One turn or mirror swaps these rows in pairs. Which row does each one swap with?
The rows were stretched afterwards, more along some directions than others.
bama: [ -8.0  -1.6   6.5  -0.9   5.9  30.0   5.5 -11.2  -2.7 -15.1  -3.0   2.8
  -3.4  16.6  28.0   4.6  -8.3  -8.9  12.0 -13.3 -16.3]
Zin: [  1.4  -6.7 -11.8 -11.1  13.1  12.4  12.3  -9.7 -28.4 -21.0  17.9   1.0
  -6.8  -4.6  11.3   2.8   2.6   6.8   5.0 -12.9   9.9]
vuli: [ -0.8  -5.7  -3.6 -14.8  13.6  14.5   9.6 -13.7 -29.3 -18.4   4.0  -0.2
 -13.4  -5.9   8.9  11.1  11.2  -9.7   8.7   0.0  -4.0]
ruzad: [-15.7   3.6  -4.8 -10.3   7.7   0.9   8.7   5.0 -14.6  -1.4   5.4  -5.8
  -7.1  -9.0   2.1  -5.0   2.1  -5.2  13.7  -7.6  -5.6]
funu: [  3.0 -12.3  -5.1  -7.8  10.9   2.7   1.7  -7.1 -15.1   0.1   1.6   9.6
  -6.3  -0.6   1.5   7.3   9.2  -2.4   2.6   0.3  -8.3]
deben: [  9.7 -13.9   7.7  -4.6   7.7  29.4  24.3  -9.5 -24.1 -15.6   9.1  -7.5
 -18.8  11.1  -1.0   0.6  -0.5 -17.8  -1.6 -14.8  -7.0]
sena: [  1.1  -0.2  -0.7  -7.6   8.3  12.6   3.7  -7.9   0.1   7.8  -0.7   4.2
  -2.9   7.3  -2.3  -5.6 -10.1 -21.6 -11.8   9.5  -0.9]
boroz: [ 11.9 -11.5  -2.8  -5.8  -0.8   8.8   9.5  -6.5  -5.1   9.6  -7.4 -12.4
  -1.9  -3.1 -11.1   4.2   8.1 -10.7 -11.8   3.2  -3.1]
bik: [-10.1   2.5   4.8 -27.7  -1.4  24.9   3.3 -11.7  -8.3  28.0  -2.5  -1.5
 -10.1   3.0   0.9  -4.9  -3.5  -9.2   4.0  12.0 -14.4]
Rofu: [-19.0   3.2  -4.7 -10.3   3.2  -0.2  11.1   8.4 -13.5  -4.2   9.0   0.4
  -6.5  -7.5   2.8  -4.7   0.4  -4.1  14.1  -4.1  -5.9]
ranir: [-10.0  -2.5   4.1  -6.6   2.7  31.0  11.6 -15.0 -10.2 -14.5  -1.0   5.8
  -3.9  16.6  29.3   5.0  -9.9 -10.2  13.9 -14.7 -15.8]
dos: [  7.5 -14.5   7.6   0.9  11.6  26.7  24.1 -16.7 -42.4 -19.4  10.4  -5.5
 -19.8   8.9   0.7   1.1  10.2 -10.1   6.3 -19.9  -7.8]
von: [ -7.6   5.3   7.0   5.7   8.7  12.2   2.6  -4.6 -38.7 -31.9  17.9  10.9
  -2.7  -6.5  -4.4  11.4  20.6  12.7  12.3 -17.1 -12.3]
vom: [  1.7  -6.9 -14.3 -10.3  13.2   8.1   7.0  -9.1 -24.7 -24.4  15.8  -0.5
  -2.9  -9.8  11.1   1.9   4.7   8.1   5.9 -14.2  10.3]
rubo: [  2.1   0.3   7.6  -9.7   4.5  16.0   8.3   6.7 -24.4  -8.9   7.7  12.5
  -3.8   0.8  -5.3  -6.9 -12.4  -0.4   0.2  -3.7 -12.8]
rigu: [ -1.9  -7.0  -3.8  -9.3  13.3  13.1  -0.7 -10.5 -17.8   1.7   0.9  14.0
  -6.2   1.3   2.5   2.7  13.2  -4.1   3.1   3.2 -12.5]
keneb: [  1.7  -9.1 -10.9  -5.2  14.5  10.9  12.4  -7.4 -28.6 -26.5  19.2   1.3
  -4.2  -6.4  12.5  -1.0   1.9   9.2   5.2 -15.8  10.9]
nomu: [ -0.7   4.2  -2.1 -10.7  10.4  15.5   5.8  -9.6  -6.6   5.0   1.3   5.2
  -5.8   9.1   0.8  -3.9  -6.5 -21.9  -7.7   1.5  -6.8]
Degum: [  1.0   2.1  -3.5  -5.0  11.7  16.8   6.6  -6.2  -0.2   2.3   0.7   4.5
  -4.4   9.8   7.1  -7.6 -11.4 -21.2  -8.6  -0.2  -2.7]
kove: [  1.2 -11.5   4.9  10.6  10.9  -4.8   7.2  -1.8 -18.0 -12.5   5.6   5.0
   3.7 -13.5  -1.8  13.8   8.8   6.3  -6.1   1.5   9.4]
bol: [  5.7  -8.5  -5.2  -9.9  10.1   9.1  -1.0 -12.7 -15.5   3.5  -2.4   8.0
  -8.3   0.2   2.0   7.5  12.0  -4.2   2.9  -0.4 -11.3]
lunu: [  0.1  -6.1   1.0  -1.1  16.7  15.5   9.0  -8.6 -20.5 -27.5   3.4  -0.8
  -9.8  -4.2   5.0  10.9   9.8 -12.6   5.1  -0.1  -3.7]
visu: [  4.1 -13.4   1.1  -6.2  10.3  17.2   1.7 -13.6 -14.9   3.2  -2.0   7.5
  -7.7   4.3   7.9   1.1   4.2  -5.4   2.6  -1.0 -16.2]
Disif: [-11.7  -2.0  -2.9  -6.1   6.9  -0.4  11.5   7.0 -14.7  -8.2   4.9  -7.6
  -7.4  -8.2   3.2  -4.2  -1.2  -7.0  13.3  -7.8  -3.7]
zeto: [ -8.7  -1.5  11.6   7.4   1.3  11.1  15.3  -5.6 -15.2  12.0  12.4   7.4
  -3.4   4.7 -18.5 -13.4   3.3 -10.2  -2.2   5.5  -9.5]
Tugi: [ -0.8   2.3  -2.5  -4.0  18.1  17.2   7.2 -13.7 -19.5 -26.4   4.5   7.7
  -6.0  -3.5   9.1   9.0   8.6  -6.9   3.4   0.5  -4.6]
modub: [ 11.8 -10.6   5.9  -6.6  10.2  32.9  20.9 -13.0 -31.0  -6.1   5.3  -6.0
 -21.7  12.9  -3.9  -1.8   6.4 -19.2   0.5 -12.3 -11.1]
febo: [ -4.3   0.8 -13.6  -4.7   9.7  12.0  12.9 -14.9 -19.3  13.9   7.5   9.3
  -2.4   0.4  -4.9  -2.0  16.2 -11.8  -0.1   1.7  -9.8]
vitef: [  3.8  -1.0   0.7 -17.8   1.4  17.1   9.1   0.3 -34.2 -15.7  15.1   6.4
  -7.7  -1.4  -2.5  -4.3  -4.0   3.5  17.8 -13.9 -12.3]
Buv: [ -2.8   1.9 -17.0  -8.7  12.6  12.5  13.9 -12.1 -16.8  12.5   7.7   9.3
  -3.5   5.7  -4.5  -1.7  16.4 -12.5  -3.8   1.5 -13.4]
nug: [ -6.0  -5.4   6.6 -25.8   0.1  24.4   3.0 -11.0 -15.4  24.6  -5.0  -5.2
 -10.8  -3.4   2.4  -5.4  -5.3 -10.4   4.1  10.5  -9.2]
Gir: [  3.9  -1.8   4.5 -12.2   1.0  19.0   5.5   4.6 -25.9 -12.1   9.5   7.6
  -6.0   1.1   0.1  -8.8  -9.9   0.2   7.7  -7.8 -15.3]
sepe: [ -0.6  -5.3 -13.6  -7.3  13.9  12.5  14.3  -8.8 -26.2 -20.8  19.2   5.2
  -5.4  -4.3  13.6   0.0   1.0  10.0   7.1 -14.9   9.5]
lafu: [ -2.9  -2.7  -1.6 -10.7  14.7  18.8   5.7 -14.4 -18.5 -18.1  -0.4   3.0
  -8.6  -4.6   9.4   5.8   6.7 -11.6   5.5   5.1  -3.3]
nuner: [ -0.3   2.0  -3.1  -8.9  16.2  16.0   7.2 -10.8 -24.0 -26.6   4.4   3.9
 -10.6  -6.8   6.9   9.5  11.3  -8.1   5.0  -1.4  -7.2]
bamep: [-12.6   2.1   6.8   8.8   6.1   7.4   4.0  -4.1 -37.8 -31.0  20.3   7.6
  -1.9  -7.4  -7.0  14.7  19.8  10.6  12.5 -16.1  -9.5]
lop: [  5.2 -15.3  13.4  -3.4   4.3  24.8  21.7 -13.9 -33.5 -15.0   6.1  -8.7
 -20.6   8.6  -1.5   4.5   3.8 -15.2   6.1 -15.5  -9.5]
Mep: [  0.8 -13.0   4.2  12.2  12.1  -6.0   7.9   1.2 -14.9  -8.6   0.5   2.8
   1.8 -13.5  -2.5  13.5   7.5   3.6 -10.4   4.2  10.9]
ridis: [ -4.7   4.4 -14.1 -10.4   9.8  11.6  12.4 -12.0 -16.6  15.3  10.4   8.6
  -2.6   5.0  -6.7  -3.0  16.3 -12.6  -0.9  -0.6 -15.9]
voba: [-11.0   2.9   5.8   7.4   6.5   7.1   3.5  -1.4 -39.9 -34.6  18.7   7.9
  -4.0  -7.2  -5.1  17.5  19.8  12.3  16.3 -19.2 -10.0]
narul: [  3.7   3.6  -0.7  -4.1  10.8  16.6   5.2  -7.9  -2.0   6.5  -3.5   2.0
  -5.6   7.3   1.6  -2.5  -7.7 -22.0 -10.8   2.6  -3.2]
vad: [  5.0  -3.2   4.4  -8.6   1.4  14.3   6.4   5.2 -26.7 -10.9  12.0   9.0
  -8.1   5.2   3.0  -6.3 -10.8   2.3   8.7  -8.6  -9.8]
rig: [  0.3 -12.7   1.8  -3.9  -0.6   7.9  13.6  -5.3  -9.6   7.2  -4.2  -9.0
  -0.5   0.5 -10.8   5.7   8.0 -11.2  -7.7   4.0  -2.6]
nimo: [  5.7  -6.0   4.7 -10.6  -8.8  12.5   8.6  -8.8 -12.8  14.4  -8.8 -13.7
  -4.6   0.9  -8.8   8.4   7.4 -10.4  -8.6   1.5 -14.5]
mivim: [ -7.3  -1.9   7.2 -22.9  -2.7  29.4   2.3 -14.0 -11.5  30.7  -8.1  -4.7
 -13.5   3.2   2.9  -2.7  -4.2 -11.4  -0.9  10.6 -15.9]
dera: [ -2.8 -10.4   6.7   9.0  11.3  -5.4   6.6  -1.3 -17.2 -13.4   3.8   6.1
   4.4 -14.4  -4.5  15.3   6.6   4.8  -4.2   1.8   8.8]
mekot: [ -6.9   0.7   7.2   3.2   8.9  12.1   5.1  -3.2 -39.7 -35.0  20.0   9.2
  -4.6  -2.8  -5.6  15.7  16.9   9.6  15.1 -19.4 -16.0]
Gadi: [-10.4  -3.2  -4.4  -9.2   6.3   4.8  11.6   8.1  -6.9  -8.0   1.9  -4.6
  -4.1  -6.2   9.9  -6.2  -7.3 -11.3   8.0  -5.5  -3.5]
Soluz: [ -1.4  -7.0 -14.5  -8.9  13.4  11.9  10.7  -8.5 -27.2 -27.2  19.2  -0.3
  -7.2  -3.9  13.9   1.6   6.3   6.4   8.6 -19.9   6.8]
kos: [  0.5   2.0  -4.8  -9.8   9.8  13.1   3.7 -12.7  -2.3   7.0  -1.2   2.3
  -4.3   6.4   1.5  -4.6  -4.8 -22.7  -7.7   3.0  -3.0]
bused: [-15.2  -0.9   8.6   8.5   4.0  10.4  12.7  -6.8 -13.1   8.6  15.2  12.6
   0.0   4.8 -17.4 -10.8   2.7 -10.2  -0.2   6.8  -9.2]
beva: [  8.8 -10.4  13.6  -1.5   6.3  24.2  17.4 -10.6 -26.5 -15.5   4.7  -4.7
 -17.3   3.3  -2.4   0.1   1.8 -15.3   5.1 -13.9  -6.2]
Fifi: [ -4.3   4.8 -15.6  -8.7  11.0  12.9  11.7 -14.8 -21.1  11.8  10.7   8.6
  -2.9   2.1  -5.7  -5.5  19.9  -9.9   1.4  -1.9 -13.6]
Gilu: [  2.4  -6.0   6.8  -4.7   3.9  14.7  13.2   8.1 -22.7 -16.1  11.5  13.1
  -4.9   4.2   3.3  -4.3 -15.2   5.4   5.5  -8.6  -3.7]
nevi: [-12.7  -2.5  10.4   4.5   5.6  12.1  15.7  -7.4 -15.2  10.5  13.3  10.6
  -1.6   7.3 -19.9 -10.7   2.1 -11.1   1.6   5.5 -10.1]
rovus: [-11.3  -3.1   8.2   9.9   5.8  12.8  16.6  -6.0  -9.6  10.7  13.1  12.1
  -1.4   4.9 -18.3 -13.5   0.7 -12.6  -3.7   9.7  -5.2]
zugi: [ -4.1 -10.9   4.1  10.1   8.6  -5.6   8.3  -1.1 -19.1 -10.4   3.4   5.2
   3.6 -17.7  -3.3  16.0   7.8   5.5  -3.6   1.2  10.6]
gil: [-18.4   0.3  -4.7 -14.3   5.8   5.2   8.3   4.0 -12.6  -7.5   2.4  -5.2
  -6.8  -6.9   8.9  -2.2  -1.1  -7.8  16.8  -8.5  -5.9]
Dib: [ -7.9  -6.8   7.8   2.5   0.7  31.4   9.6 -12.9  -2.9  -8.8  -5.4   3.4
  -2.6  19.3  27.9   4.5 -15.1  -8.7   6.7 -10.2 -14.6]
mip: [ 13.0 -10.7  -4.7  -6.1  -0.1   8.2   9.6  -6.7  -7.9   9.0  -6.1 -13.8
  -3.3  -2.7 -12.3   4.7  13.5 -13.9 -14.5   3.9  -4.6]

Swapped with boroz: bol
Swapped with sepe: narul
Swapped with dera: Fifi
Swapped with vuli: Gadi
Swapped with Tugi: ruzad
Swapped with dos: rubo
Swapped with Rofu: lunu
Swapped with bused: bamep
Swapped with rigu: rig
Swapped with voba: rovus
Swapped with Buv: Mep
Swapped with beva: vitef

